One vector is turned by the same rotation once a tick. Each row is the vector after some number of ticks, and that number follows the row.
The counts run from 0 to 183.
[107 102 132  80  88 136 118 145 117 115 110 125 170 175 116  82 127 139
 165 138 144  69 117 129 141 135 151 151  85 173 128 121 101  94 122 139
 105 130]
72
[136 130  81 117 134 121 152 142 143 141 119 114 116 144 107  82 123 156
 156 124 108 118 154  97 162 130 133 129 138 153 134 109 105  44 133 135
 157  62]
118
[103  97 133  89  89 134  99 139 128 117 103 123 172 168 108  82 124 132
 164 138 139  62  98 131 133 139 150 156  84 171 139 120 103  95 128 137
 108 134]
71
[112 171  83 111 159 108 142 156 107 154 121 148 144 190  80 112  90 152
 113 122  90 126 138 159 131 146 120 104 128 171 115 141 136  60 129 117
 107 142]
140
[157 171 120  92 121 127 132 103 142 103 131 102 138 152 135  87 125 156
 153 126 115 111 131  61  98 113 157 131 109 140  84 100 110  81  90 100
 155 109]
82
[130 165  79 128 159 107 130 177 140 149 113 154 140 176  70 109  87 122
 114 131  95  97 136 167 129 143 115 129 120 167 116 137 139  83 133 104
 115 135]
138
[111 170  87 119 160 109 143 135  98 156 129 141 142 188  89 105  94 153
 113 117  83 137 144 152 118 144 127  96 117 171 118 137 139  66 124 127
 117 142]
141
[123 192 120 106 113  89 154 104 112  85 121 132 146 180 126  90 127 167
 131 117 100 107 119 124 119 176 129 141  85 120 125 123 126  65 129 117
 131 150]
179
[144 169 140  94 120 109  96 131 146 140 121 108 155 151 169 104 104 166
 155 166 102 102 125  98 133 149 164 153 134 165 115 113  86  94  92  95
 127  85]
87
[152 166 132 119 116 101 119 115 113 120 108 145 163 168 151  96 133 109
 119 126 128  68 161 143 121 151 158 146  64 160 115 123 141  82 112  91
 122 152]
173
[127 157 107 159 112 113 110 147 141 143 151 120 145 200 138  92 133 134
 109 137 117 122 159 145 141 168 134 131  56 143 105 113  97 108  98  90
 153 137]
52
[105 161 123 134 121  88 105 102 159 131 116 147 192 160 119  86 130 151
 171 131 112 107  65 105 110 139 143 118  91 131 157 126 141 103 128 117
 117 156]
63
[103 173 122 161 155 133 133 158 166 167  98 145 121 179 114 136  77 157
 152 133 118 110 154 131 143 133 165 145 122 184 147 132  84 113 142 168
 153 129]
10
[130 134 110 103  87 138 134 127 110  87 112 127 157 161 110  80 138 123
 142 104 147  75 144 104 107 123 162 143  68 178 102 123 100 102 120 142
 125 117]
75
[141 173 112 141 134 128 147 150 139  95 145 176 179 133  96  93  66 167
 155 105 100  97 128  96 135 149 128 148  91 126 118 128 130 128 122 132
 162 107]
98
[127 145  87 152 165 131 129 161 159 144 112 141 158 158 107  88 121 164
 152 154 104 121 158 143 163 122 132 102 143 153 139  88 158  62 147 100
 138 151]
19
[ 64 135 101 121 151 114 116 100 153 175 120 139 139 176 113 110 116 164
 138 144  94 148 114 151 126 131 161 120  98 142 142 145 112  54 135 111
 149 159]
147
[154 159 146 114 117  92 103 131 127 125 134 114 159 146 175  96  93 160
 136 149  94  99 157 108 139 172 173 155 109 163 109 122  94 110  95 114
 135  80]
89
[ 76 118 128 121 169 146 112 135 135 138  98 124 159 126 100 104  69 157
 158 115 102  86 138 127 111 116 191 130 127 194 139 126 112 104 133 116
 116 126]
108
[149 134  80 164 122  89 131 129 149 125 145 131 163 179 105 109 165 113
 138 116 114  96 143 105 127 127 153 112  77 160 123 131 109  76 147 186
 121 132]
158
[152 159 107 122 135  96 124 141 169 180  91 142 138 151 127 116 101 149
 167 147 112 135 136 112 131 117 155 124 165 184 122 137 129  74 120 165
 132 100]
124
[121 194  96 136 101 101 112 142 109 143 131 160 187 178 124  66 153 151
 140 147 121 130 127 140 143 149 130 103  92 154 146 126 111 104 124  93
 109 132]
57
[104 137 107 160 144  86  99 132 161 161  73 129 152 162 109 103 120 140
 140 105  79 110 139 137 114 142 143 121 134 174 143 118 160  68 148 124
  94 128]
25
[108 103  92 169 140 109 107 119 169 157 142 140 152 152 101  97 142 105
 136 151 108 102 124 159 137 133 180 144  76 140 136 122 103  63 148 127
 145 128]
152
[120 185 118 169 122  80 115 101 132 129 123 161 193 146 109  71 134 138
 149 116 111 116  93 106  95 141 153 114  76 136 135 130 146 115 126 115
 128 148]
61
[151 151 117 123 136  95 129 132 162 173  94 145 137 158 147 120  94 156
 166 150 112 139 154 102 133 126 153 114 156 186 117 144 136  65 122 170
 133 105]
125
[159 142  93 144 131 104 152 140 139 157 116 129 122 129 102  88 116 133
 151 119 106 119 148  88 144 121 142 130 130 159 109  98 125  54 125 161
 162  65]
120
[136 153 140 161 165 103 139 144 127 157 135 133 127 169 115 139  72 137
 144 117  94 101 156 110 132 149 167 139 111 175 120 120  93  83 123 181
 155 113]
7
[152 160 143  95 124 102 105 125 133 132 131 103 159 149 177  98  94 168
 145 158  97 107 140 106 143 162 165 153 124 166 112 119  88 103  96 105
 132  89]
88
[162 140  99 142 133 115 138 133 153 137 119 177 133 174  84 114 137  85
 158 152 132  97 122 143 100 119 168 140 111 154  91 140 121  49 112 142
 118 137]
39
[117  91 156 129 105 113 102 112 142 124 128 124 184 162 114  87 112 132
 157 118 115  72  92 112 110 154 152 152  57 139 122 105 134  94 119 133
 142 141]
68
[152 149 105 139 185 114 135 126 154 131 137 158 139 126 103 130  82 122
 157 127  84  82 122  97 119 128 151 158 128 128 122 130  99  52 117 117
 147  90]
1
[ 96 131  82 139 146 133 141 141 178 125  90 119 112 126  95  81 111 141
 151 107 118  88 144 114 142 116 148 153 117 151 143 124 102  65 146 114
 155  75]
115
[138 132 102 175 163  95 120 143 132 149 114 123 164 141 112  87 117 142
 126 115  79 118 163 130 125 139 144  97 121 169 114  83 173  65 144 114
 128 135]
22
[144 153 131  94 112 113 108 126 116 150 109 140 169 190 167 106 129 123
 131 151 133  86 162 139 140 147 142 132  82 169 123 119 139  76 105  81
 128 160]
171
[138 123 105 118 147 110 127 161 201 140 112 153 143 172 134 125  73 157
 145 148 117  98 177 149 160 158 115 137 125 148 117 163 138  78 122 110
 135 146]
132
[132 192 123 124 116 103 118 152 160 109 113 158 165 138 143 102  89 163
 154 135 111  88 132 122 147 161 152 168 115 159 140 163  85 143 130 123
 121  88]
93
[140 152 131  90 105 126  93 133 130 160 101 136 169 192 161 116 132 122
 143 151 135  88 148 137 145 135 141 139  94 174 128 114 139  80 102  79
 125 161]
170
[128 208 116  98 119  88 134 116 124  93  93 141 141 177 128  98 132 147
 139 132 115  84 118 143 123 158 135 146 101 133 145 141 119  78 139  94
 103 158]
177
[144 147 123 137 145  89 137 110 146 121 140 117 127 204 125 120 121 137
 143 139 119 116 158 116  88 136 168 102  98 153  85 142 101  65  95 146
 122 176]
44
[147 152 104 119 144 104 133 129 148 137 122 154 132 198 104 120 137 112
 166 164 136 114 125 143 100 118 159 115 137 165 104 150 103  54 111 143
  96 164]
41
[139 187 131 136 119 103 115 146 156 116 108 152 162 134 145 107  90 154
 140 131 101  85 135 124 135 165 172 176 106 161 134 147  88 144 123 120
 123  85]
92
[136 152 124  99 107 136  85 135 160 164  95 136 166 191 147 126 135 122
 151 150 137  88 132 132 133 125 133 143  89 166 123 111 141  86 106  76
 130 159]
169
[134 135 103 178 163  91 114 135 142 148  95 124 160 148 108  92 121 130
 127 109  77 104 154 133 111 137 143 110 121 172 121  87 180  71 143 114
 115 128]
23
[150 149  89 165 120  91 120 133 162 131 129 128 158 185  97 119 167 113
 144 110 120  96 129 104 112 116 143 115  75 164 126 126 112  90 148 180
 122 138]
159
[142 153 132 154 147  89 129 111 169 125 141 106 118 202 129 125 115 131
 137 125 120 110 149 119  81 141 164 118  90 147  82 140 102  85  97 132
 127 169]
45
[147 144 139 142 174 107 144 143 110 157 141 129 134 172 122 145  73 147
 147 130  89 110 152 105 145 147 159 133 120 169 130 116  89  67 116 175
 146 104]
6
[121 151 110 147 116 117 105 146 148 145 153 108 140 215 144  97 130 150
 127 144 116 120 160 143 147 165 134 127  66 143 110 113  92 101 102  91
 152 145]
51
[121 187 114 111 117 108 127 155 151 102 119 159 170 149 139  99  80 181
 156 134 109  94 140 118 157 163 141 154 119 153 150 165  89 139 131 122
 121  97]
94
